In the rows, 128 means zero.
One turn or mirror swaps these rows in pairs. Which row does each one swap with?
q206: [136 130 112 132 103 146 131 129 143 131 146 143 159 142 177 135  97 121
 111  99 137 112 119 134 141 146]
q436: [133 148 119 157 113 139 161 166 139 114 152  93 123 193 127 121 131 130
 130 155 146 110 143 144 139 129]
q706: [169 116 117 114 120 145 129 157 161 121 129 102 145 140 154 143 123 119
 128 147 169 152 135 174 122 140]
q382: [137 124 126 130 111  87 156 130 160 100 134 153 142 143 164 132 108 129
 127 167 132 116 152 144 167 134]
q445: [152 135  91 149 118 102 157 100 148 137 157 140 100 160 168 141 110 137
 121 147 138  96 122 120 163 121]
q984: [148 127  98 134 121 109 143 102 127 129 142 116 116 119 170 130 123 155
 120 149 137  77 126 145 154 115]
q790: [131 121 142 147  96 144 133 135 145 122 142 110 169 138 142 139 148 118
 103 112 140 119 128 132 162 135]
q110: [145 108 122 105 116 138 155 113 151 137 158 131 110  98 151 118 102 114
 118 138 144  99  94 126 139 128]
q502: [141 117 140 142 108 119 145 132 150 181 138 100  76 146 160 136 135 134
 149 161 130 107 140 137 139 128]
q998: [136 136 112 137 112  79 150 133 152 156 144 127  97 143 136 142  74 130
 129 122 142 118 127 148 146 149]
q4: [147 134 114 143 105 133 121 138 162 124 132 135 118 173 148 125 125 135
 141 211 145 120 138 134 167 125]
q258: [131 125 110 121 101 173 118 133 146 129 134 111 129 140 156 143 105 135
 147 113 138 119 151 159 110 146]
q797: [130 142 101 118 139 149 123 146 173 104 126 118 145 126 144 111 111 148
 102 138 143 130 122 123 151 131]
q749: [140 116 114 175 120 153 131 148 137 109 166  90 112 185 160 144 125 121
 114 161 125 108 123 126 130 143]
q108: [147 124 107 152 119 120 142 137 148 178 146 114  75 138 129 135 119 142
  92 139 141 104  98 150 147 131]
q400: [149 129 124 147  96 134 130 152 144 121 124  82 109 191 125 129 122 147
 131 155 132 130 150 144 124 156]
q588: [145 148 127 133  92 135 140 128 151 173 146 153 122 136 165 144  94 137
  95 124 142 114 115 155 110 130]
q714: [140  95 134 146  91 118 128 139 154 122 132 109 114 123 158 117  93 136
  76 178 139 114 122 119 144 142]
q409: [138 101 139 159 121 129 149 106 125 146 151 117 114 149 153 139 103 158
 107 183 158  92 121 120 133 125]
q698: [148 124 120 132 111 129 140 133 146 150 145 101  72 141 143 140 142 139
 151 197 139 112 127 152 127 133]
q410: [134 130 124 133 102  67 150 130 148 110 136 128 135 142 162 134  97 144
 118 154 150 118 111 127 109 126]
q571: [151 134 123 134 105 132 148 127 143  98 145 133 156 145 107 144 114 132
 137 108 142 110 114 124 115 128]
q994: [139 101 148 132 120 126 157 129 158 126 151  99 121 119 160 111 109 137
 108 146 157 103  79 121 134 108]
q517: [139  98 123 149 111 172 135 174 156 134 157 127 133 150 153 131  96 111
 111 173 136 135 122 126 123 162]
q53: [138 122 122 129  97 157 142 142 150 157 139 103 150 133 177 130  97 146
 114 190 139 112  96 146 158 128]
q886: [159 107 127 132 103 137 144 134 149 163 152 150 122 107 157 159 106 127
 147 184 156 127 112 141 123 135]
q69: [137 145 125 140 124 161 120 193 178 139 152 132 104 142 145 123 114 136
 129 145 131 141 122 138 140 148]
q784: [138 156 134 128 122 115 162 136 177 109 123 141 154 153 156 130 117 112
 160 154 138 122 129 157 142 133]
q350: [147 144 127 131  88 123 152 132 174 124 121 148 112 127 135 149 159 140
 137 150 130 125 105 137 160 107]
q861: [126 115 131 119 134 133 129 141 169 110 153 141 134 135 190 160 108 140
 115 142 153 124  98 160 158 128]
q975: [137 113 129 136 116 151 125 142 150  95 144 113  91 146 139 141 132 134
 119 201 148 111 136 136 156 107]
q30: [153 100 107 152  86 109 139 119 142 116 110 115  73 134 132 130 110 142
 111 164 133 132 123 123 136 138]
q891: [138 120 123 139 106 106 121 135 154 120 149  97  82 143 133 133 142 135
 108  95 150 114 121 127 138 133]
q523: [137 134 126 141 109 176 140 138 149 134 139 129  97 149 159 130 113 130
 159 113 138 115 109 138 178 125]
q103: [142 114 119 139 118 108 138 140 152 176 141 125  64 150 125 132  97 134
 126 155 146 117 146 131 147 136]
q544: [148 131 122 144 115 138 151 136 161 150 138 125 151 150  86 142 133 123
 105 123 161 120 119 136 131 139]
q689: [137 116 136 132 110 143 135 134 156  80 139  88 148 147 146 141 138 138
 125 186 138 120 143 141 129 132]
q92: [132 143 130 115 105 113 145 113 160 126 139 132 103 137 140 147 139 156
 137 138 135 101 101 147 173  95]
q524: [146 147 125 152 104 128 169 131 164 149 149  85 106 164 151 144  90 110
 135 160 150 107 104 106 123 134]
q233: [140 137  97 177  84 135 148 133 143 132 143  87 103 164 142 137 107 120
 118 171 142  97 135 111 152 141]
q472: [124 128 101 140 130 149 139 128 159 105 165 133  98 139 187 160 125 104
 126 132 149 125 127 149 144 138]
q922: [144 135 114 134 129 140 129 126 128 101 151 112  95 176 156 153  94 114
 146 124 133 140 117 135 138 153]
q943: [130 112 127 145 123 110 161 107 134 113 150  86 124 135 161 120 124 123
 101 135 143  83 107 131 139 134]
q300: [146 125 127 136 121 124 141 135 128 149 147 127 168 147 123 141  90 128
 125 183 138 118  87 154 145 137]
q770: [126 114 124 130 119 113 152 136 124 184 151 114 110 138 171 146 108 131
 101 136 153 127 102 162 138 133]
q757: [144 137 115 162  82 147 155 169 146 107 134 144 105 176 140 142 127 123
 126 143 139 146 103 127 142 112]
q281: [171 116 124 135  95 143 165 135 149 132 123 156 122 157 125 126 122 122
 124 149 139 118  80 121 145 101]
q111: [133  97 134 118 113 148 159 161 159 140 154 131 124 113 127 124  95 119
  98 146 151 116  87 134 136 140]
q835: [146 139 112 138 132 142 130 130 136  78 137 134 123 144 155 126 150 152
 141 149 156 119 136 130 165 142]
q18: [149 122 133 124 111  95 126 130 137 109 144 138 169 145 181 131 118 134
 104 158 135 110 105 143 146 135]
q969: [153 101 141 133  94 123 144 147 153 141 126 116 137 144 120 127 138 165
 111 175 126 124 136 175 119 129]
q137: [152 109 116 136 133 123 113 139 147 158 142 121 113 159 154 137 118 124
 180 140 138 117 152 121 122 125]
q639: [147 128 123 137 121 166 136 128 152 104 146  99 134 142 159 135 150 132
 151 149 151 119 150 163 109 121]
q353: [142 130 101 155 114 146 135 132 150 105 152 117 138 140 149 139 138 131
 102 125 129 105 174 154 156 141]
q539: [124 135 106 136 108 159 123 168 157 114 128 119 118 147 148 162 136 149
 135 148 136 165 110 158 146 130]
q302: [150 135 126 110 109 131 105 148 171 125 120 138 108 147 141 154 131 161
 129 156 134 148 146 169 146 126]
q558: [143 127 117 137 101 137 120 134 145 167 131 150 124 147 114 149 125 113
 123 190 128 121  95 130 153 126]
q826: [146  99 154 134 122 130 142 151 131 132 136 104 118 160 126 103  92 120
 143 156 143 113 127 130 104 153]
q79: [149 131 127 140 100 143 158 135 146 165 149 137 159 142 127 137  93 119
 130 113 158 116 110 160 152 118]
q522: [133 136 143 140 104 128 138 155 160 126 132 102 134 181 145  95 132 141
 134 117 117 104 135 115 139 125]
q91: [137 117 128 138 115  69 151 129 157 127 142 137 139 143 117 138 116 134
  97 128 146 111 106 140 137 138]
q616: [154 108 120 143 105 148 134 160 163 123 135 119  95 139 153 134  82 120
 158 145 146 160 119 135 115 154]
q427: [132 117 117 135 132 157 148 115 145 148 145 112 112 150 154 131  96 122
  76 160 152 113 148 144 100 132]
q159: [134  97 118 158 126 139 148 135 167 142 133  94 120 146 149 138  86 130
 103 111 149 117  83 152 133 115]
q794: [142 118 121 136 117 114 136 132 141 141 140 120 135 145 109 139 137 140
 125 141 140 110 168 152 183 116]
q897: [150 127 110 115 126 128 133 121 139 146 138 141  87 162 160 149 114 131
 147 126  99 130 132 127 158 141]
q8: [145 105 140 124 119 122 135 134 164 131 105 111 106 158 144 116  94 147
 132 128 131 145 134 131 109 163]
q276: [153 119 129 145  97 101 157 138 160 128 151 137 132 144 137 135 139 118
 111 160 139 115 128 119  80 134]
q788: [155 150  99 128  87 128 137 133 161 133 106 156 113 142 110 141 122 158
 132 147 135 129 132 152 159 122]
q879: [141  79 142 161 107 132 148 139 146 126 137 101 120 130 168 134 121 128
 110 156 119 139 129 125 110 166]
q951: [140 119 121 146 113  86 138 154 129 177 150 129 139 148 174 131 105 135
 148 144 142 120 138 138 130 126]
q867: [147 154 114 140  82 139 142 162 160 128 123 125 114 166 102 146 100 132
 132 171 140 141 131 162 150 142]
q388: [133 119 122 122 107 195 122 127 160 123 143 111 122 136 138 132 116 128
 158 160 129 113 143 150 130 123]
q582: [147 129 100 150 113 176 136 145 137 148 149  90 115 152 179 147 120 134
 114 169 155 108 101 160 134 151]

q689 is swapped with q943
q108 is swapped with q302
q706 is swapped with q159
q897 is swapped with q558
q110 is swapped with q388
q867 is swapped with q998
q445 is swapped with q4
q951 is swapped with q757
q400 is swapped with q91
q714 is swapped with q353
q258 is swapped with q111

One turn or mirror swaps these rows in pairs. Which row does each one swap with?
q914: [113 116 156 141 143 130 101 135 127 155 140 148 124 148 118 114 128 122
 107 120 160]
q543: [114 113 144 118 140 106 119 131 117 140 114 143 151 163 137 134 101 115
  86 127 128]
q827: [123  99 125 119 122 126 150  97 133 105 120 105 155 126 116 150 105 115
 123 112 142]
q204: [ 96 133 145 138 121 132  95 145 139 125 148 120 103 122 133 116 112 141
 103 135 139]
q190: [127 123 117 125 156 111 131 135 134 148 112 154 138 146 135 140 151 127
 122  83 118]
q630: [110 134 147 103 168 105 131 117 140 118 133 107 125 105 123 133 132 136
 118 121 101]
q703: [111 114 112 119 120 138 155 120 124 108 114 148 131 133 117 118 132 123
 174 110 135]
q622: [129 136 117 113  90 149 183 131 142 131 132 142 158 133 122 132 125 110
 116 122 113]
q738: [131 138 140 137 141 155  93 129 134 156 127 109 140 105 140 142 112 152
 130 106 118]
q228: [122 109 149 118 140 138 142 128 127 168 161 158 141 125 120 131  93 133
 123 128 140]
q215: [127 119 129 131 122 141 138 105 118 175 121 122 135 154 170 126 125 151
 110 124 132]
q363: [132 122 127 141 128 151 125 112 122 179 129 115 138 134 169 133 118 151
 107 121 128]
q483: [119 149 134  93 132 134 167 128 138 145 145 125 125 118 128 131 133 141
  84 135  96]
q555: [129 124 116 130 108 117 146  98 104 148 121 119 133 161 165 118 129 133
 111 133 123]
q328: [125 126 122 119  99 153 174 133 144 122 109 142 141 131 110 129 127 114
 150 105 134]
q949: [146 123 139 124 101 142 130 110  99 131 183 113 145 123 127 145 132 119
 110 117 127]
q226: [127 132 141 139 145 147  91 135 145 150 120 114 138 106 140 142 117 139
 132  96 117]
q203: [141 120 137 122  97 133 130 115 100 122 181 103 138 126 126 148 129 110
 112 118 131]
q785: [107 139 126 119 129 177 149 133 102 147 126  93 158 131 141 132 132 146
 141 133 135]
q371: [109 159 113 121 123 108 155 143 145 138 139 133  89 117 118 140 117 146
 114 132 103]
q742: [145 126 103 115 146 108 114 134 128 124  96 164 140 126 127 124 132 130
 116 103 101]
q923: [152 128  99 120 145 129 112 118 115 134 114 157 135 110 136  99 134 127
 130 135 103]
q231: [101 114 111 116 146 129 128 121 113  91 119 144 129 139 105 112 130 127
 158 127 135]
q60: [121 156 111 134 139 128 148 134 145 148 123 124  90 108 116 119 129 153
 134 128 133]
q464: [127 113 153 131 109 142 116 140 137 131 151 144 168 153 111 131 116  98
 134 133 139]
q68: [ 98 145 118 108 120  93 146 135 132 134 121 137 109 135 138 138  91 133
 114 128  91]
q145: [127 134 113 120 138 139 141 139 117 151 111 119 153 151 134 144 158 138
 127  78 139]
q245: [124 127 103 125 107 108 143 107 103 111 112 108 125 167 137 131 149 135
 120 124 125]
q552: [160 135 107 115 125 144 115 123  98 128 145 146 145 100 126 108 131 130
 130 154 108]
q72: [137 150  83 109 131 124 125 150 105 131 131 123 129 115 104 152 125 129
  87 115 120]
q727: [162 134 117 111 118 157 121 118  96 137 158 128 146 105 126 111 134 124
 123 145 116]
q9: [100 108 119 123 135 139 129 120 111  95 119 132 126 129 111 107 134 120
 165 123 132]
q643: [ 90 131 132 107 130  95 138 131 119 125 118 134 132 160 138 137  88 126
 101 126 106]
q243: [133 146  90 121 102 113 127 124  99  94 115  99 123 136 126 137 133 115
 111 128 125]
q590: [107 135 129 141 101 145  96 146 125 106 142 118 158 140 123 119 124 109
 103 157 121]
q459: [115 133 146 139 145 131  88 137 145 144 120 112 131 105 130 146 120 143
 136  95 116]
q430: [ 96 141 133 116 111 170 126 128 124 121 146 105 135 115 136 118 106 144
 134 160 120]
q456: [139 121 114 137 127 161 166 117 134 134 108 118 141 115 104 133 119 143
 142 135 152]
q273: [ 95 135 141 122 112 173 125 132 126 116 145 110 132 115 136 124 105 150
 134 157 123]
q484: [132 129 107 103 147 142 137 131 107 163 159 146 131 102 112 144 102 132
  93 130 126]
q642: [ 96 122 126 112 131  92 137 132 125 139 123 136 125 150 134 143  85 119
 103 129  94]
q503: [131 113 139 117  93 124 130 115 106 115 170 110 146 124 118 154 131 105
 114 109 127]
q248: [100 132 115 139 121 133  89 141 119  96 142 111 142 138 130 113 145 124
 106 147 121]
q626: [107 159 117 122 120 107 153 144 139 143 136 128  87 121 119 134 123 142
 113 129 102]
q903: [125 114 162 115 134 139 141 126 125 163 161 156 136 129 116 136  94 133
 126 131 142]
q546: [116 136 113 122 138 148 148 145 112 147 111 110 154 151 131 146 161 136
 126  88 139]
q995: [103 118 114 124 145 139  97 125 108  90 130 125 133 137 117 108 145 127
 129 152 134]
q815: [124 122 113 125  99 155 169 133 141 124 109 149 143 133 110 128 129 114
 150 106 131]
q542: [128 109 145 130 137 117 104 137 123 153 126 146 145 160 116 121 117 107
  98 110 149]
q638: [138 151  79 113 122 119 121 142 102 121 139 116 128 117 114 150 131 132
  93 115 117]

q459 is swapped with q503
q949 is swapped with q738
q552 is swapped with q215
q248 is swapped with q542
q363 is swapped with q727
q923 is swapped with q555

